Each named turn below is shown by a few rows before and after it. Which turns, in which order, take the first row of each later pair to the second? The first pair is answered.
gano (before => after):
[  7.9 -17.4 -10.7  -2.8  -3.2   0.0  -7.1   3.6 -17.4] => [  6.4 -14.3  -8.6   1.2  -6.7   7.6  -9.0   4.3 -18.3]
[ 3.8 -9.5  0.5  7.1  8.1 -1.1  6.8 -0.2 -7.7] => [  2.9 -11.4  -3.2   5.5   8.9  -2.0   5.5  -2.0  -6.8]
[ -8.5  -8.7  -1.3 -13.7  17.6 -18.1  23.8  -2.9  -3.5] => [-16.5 -15.9 -12.0 -21.0  15.0  -5.3  16.0  -6.3   0.3]
[-3.1 -0.1  6.0  9.1  4.8  1.8  7.4 -5.8 -8.7] => [ 0.6 -1.5  3.9  6.1  7.3 -5.9  9.4 -5.9 -9.4]
motab (before => after):
[  4.9   0.6   9.8   0.6  -2.2  -2.9  17.8  -1.5 -14.2] => [ -8.6  -0.7   2.0 -12.1   6.4  11.3  11.5 -13.5   5.8]
[ 20.4  -7.2  -1.0  22.5  -7.9   6.8 -35.4  12.3  -4.3] => [ 15.7  16.2  28.1  23.9   1.6 -17.2  10.5   3.3 -15.4]
[ -8.0   6.7   2.7  20.5  13.0 -20.7  -7.6   1.9  26.3] => [ -3.3   2.7  -2.5  24.6  10.3 -18.6 -15.7   6.1  24.1]
vokuz (before => after):
[ -4.6  30.4  34.3  18.9   4.1 -11.0   8.6  -3.7  16.1] => [ 12.4  14.6  15.2  19.3   9.7 -24.2 -23.9   6.2  30.6]
[-12.2 -19.9 -25.8 -14.0 -13.7   9.8  15.0  -1.0 -39.5] => [-21.1   7.1   7.1   0.2  -8.4  12.0  38.2  -9.5 -33.4]
[-12.6  -9.2  -6.9  -1.5  -2.8  29.0 -16.0 -11.0  20.0] => [-15.1  -9.5  -7.8  -4.5  -6.5  31.7 -11.5 -12.7  15.4]
Ril (before => after):
[-20.3   6.3  -7.4  -5.8   4.9  29.8  -2.6 -17.2  25.4] => [ 10.9   9.7   7.8  20.8  11.7  -6.2 -21.3  -0.4  31.2]
[  3.0  -9.8  -6.2  -2.0  -8.2   6.1  -0.3   2.4 -10.9] => [  7.9  -8.4  -2.1   3.9  -6.4   2.7  -4.9   6.1 -10.6]
[-15.7   0.2 -22.6 -27.2   5.7  -0.7  17.3  -0.8 -18.6] => [-10.8  12.1  -0.1  14.5  -8.7  30.8 -25.2  12.0  -9.9]
Then:
Between the rows of a pair lie two turns.
[ -1.8  16.4  26.7  24.7  16.6 -10.0   5.8   9.9   2.7] => [-28.1   1.4  -3.3 -15.8  18.1   8.5  26.0  -6.5   1.4] : gano, Ril
[ 16.1   1.3  -7.3   0.3   1.7 -24.1   1.8   3.2   5.9] => [  8.6  -8.5 -22.6  -9.4  -5.5  -7.9  -7.3   2.1   2.0] : vokuz, gano
[-14.5 -13.6 -28.5 -22.3   2.8   8.3  -4.6  -2.1   7.4] => [-26.7   5.4  -2.5  -3.5  -6.1  33.3  -1.2  -5.2   1.7] : gano, vokuz
[ -8.0   0.6   8.7   6.9  -5.6  11.0  21.7   1.8 -15.0] => [  2.9   3.7  12.8   7.9   9.7 -14.5  18.8  -0.5   4.5] : vokuz, gano
[ -1.8   8.0   8.3   3.1 -20.6  13.1  12.1   0.9 -22.6] => [-10.8  16.1  14.2   1.6  -4.7  19.4   2.8  -9.8  12.3] : vokuz, motab
[-15.7   6.8  -0.3   9.3   0.2  11.1   0.6  19.7  15.9] => [-4.5  2.6 -1.1 15.6 -5.6 -0.2 -3.4 28.8  4.7] : vokuz, motab
[-28.2  15.8   4.8   5.7   1.8  -5.2 -10.8 -13.8  21.8] => [-10.1   0.3 -11.8   2.7   4.3 -23.2 -22.9  -6.8  20.2] : Ril, vokuz
[ 14.4  16.9  16.7  12.5  14.4 -18.8   6.2  -6.6  20.0] => [ 20.3  -9.7 -20.9 -11.3  13.5 -20.2  -8.4  -2.6  19.1] : gano, vokuz
[ 11.6 -17.3 -17.3   8.6   5.1 -15.0 -15.0  -4.6  -7.1] => [-14.4 -10.1 -15.7  -6.9  -2.5   8.2  12.0 -17.5 -17.2] : Ril, vokuz
[-13.9  -8.7   1.4  -4.1 -18.8  14.8  -7.4 -12.3  -1.0] => [-12.2   3.2  20.8   6.3 -15.1   3.6   5.5 -14.0  -2.1] : vokuz, gano
[-15.3  -4.4  -6.3   1.7  -2.4  18.3  -2.9  -7.3  -7.2] => [  6.4  -7.6  -4.6  14.9  -2.1  -3.2 -16.1   6.3 -10.2] : Ril, vokuz
[ 13.7  22.8  15.9  19.2  -9.1   0.4   7.7  23.2 -14.2] => [ 21.5   1.9 -16.1  -8.1   6.7 -27.7   8.2  21.8  -0.7] : gano, gano
[  4.7  -1.0 -10.9  -9.4   9.0   8.5  -6.8  -1.8  -9.1] => [  6.3   5.9  -0.8  -4.3   7.2   4.6   5.7   0.5 -19.1] : motab, vokuz
[-3.9 11.8  5.5 12.4 -4.2 15.6 15.2  9.7 -5.7] => [-4.9  5.2 -6.4  9.4 -5.8 25.9 -0.9 10.5  1.3] : motab, motab
[  8.1 -11.7  -3.6  -1.5  -9.5  -7.8 -13.1   6.8   2.2] => [ -2.1  -5.9   2.6  -4.7 -15.6   3.8   6.8   3.9 -14.6] : vokuz, vokuz
[  9.7   6.9   7.4  -6.5  -1.4 -21.0   0.8   2.9  -5.7] => [ -8.6  13.7   9.5 -12.7  -1.6   4.4   8.9 -10.5   0.9] : Ril, vokuz
[  8.8  -4.2  -3.7 -15.9   9.6 -18.8  38.7 -10.3  -7.1] => [ -6.3 -18.1 -24.9 -26.3   2.6  20.0  12.6 -13.3   1.6] : gano, gano
[ 29.7   0.1  13.0  12.2  19.3 -65.8  -7.4   7.5  19.7] => [ 17.9  -5.2   1.0 -13.9  22.1 -70.0  21.9  -0.8   9.7] : vokuz, motab
[  6.0   0.4  10.8 -10.4   8.0 -16.0 -10.6  -6.6  16.8] => [ 13.8  -3.4  12.8  -6.0   3.0 -20.1 -12.1  -0.7   5.5] : motab, motab
[  2.7 -18.1 -12.2 -12.1   6.8  -8.5  -0.1   4.6  -1.4] => [-11.0 -12.2  -7.0 -11.6  -2.2  16.0   6.1  -2.0  -8.6] : gano, vokuz
[-14.8  13.3  11.5  -0.5  19.8 -15.2   9.4 -12.5  19.1] => [-22.2  10.3   6.7   1.5  15.9   7.3  -5.8 -13.7  22.2] : gano, Ril
[-12.4  -8.2 -12.5 -18.0   7.7  -5.9  14.4  -7.5  12.8] => [ 10.1 -14.6 -11.0  -0.3  -7.1 -20.0   5.3   9.7 -15.2] : motab, motab
[  5.1   2.0   5.6  11.4  -4.0  11.9 -15.0   1.6  -1.3] => [ 1.8 12.4 16.3  9.5  4.6  3.0  2.3 -6.7  2.6] : gano, motab
[  9.0 -23.2 -24.1  -4.8  -6.3  10.9 -28.7   7.7  -2.5] => [ 22.7 -17.5 -12.3  -4.7  -4.6 -23.1   5.6  12.2 -24.2] : motab, gano
[ -0.3 -16.1  -5.6 -20.4   0.5   9.7 -14.7  -7.9  32.5] => [ 18.6  -0.4  23.9  -1.1  -8.5 -23.6  21.4   5.0  -5.6] : motab, motab
[-3.2 15.9  6.5  9.3  6.8 -2.4 -2.3  2.9 -6.5] => [ -3.7   9.5  -3.2   3.7  10.9   0.4 -11.3   2.5   6.3] : motab, vokuz
[ 21.7 -16.6  -3.1  -1.5 -11.5 -44.7  15.1  12.1 -42.5] => [-31.6  13.9  27.3   1.8 -16.1  21.2  33.9 -14.9 -29.2] : Ril, vokuz
[  4.6  17.5  24.5  -0.9   1.9 -37.1  29.8  -1.0 -11.7] => [-28.4  11.9   4.7 -20.5  10.2  12.3   1.9 -22.2  34.9] : motab, gano
[  4.9   3.7   0.5  -5.3  12.2 -26.4  18.9  -1.5  -2.3] => [  6.8 -14.0 -20.1  -5.6   6.4 -10.6 -17.3   5.3   8.6] : motab, motab
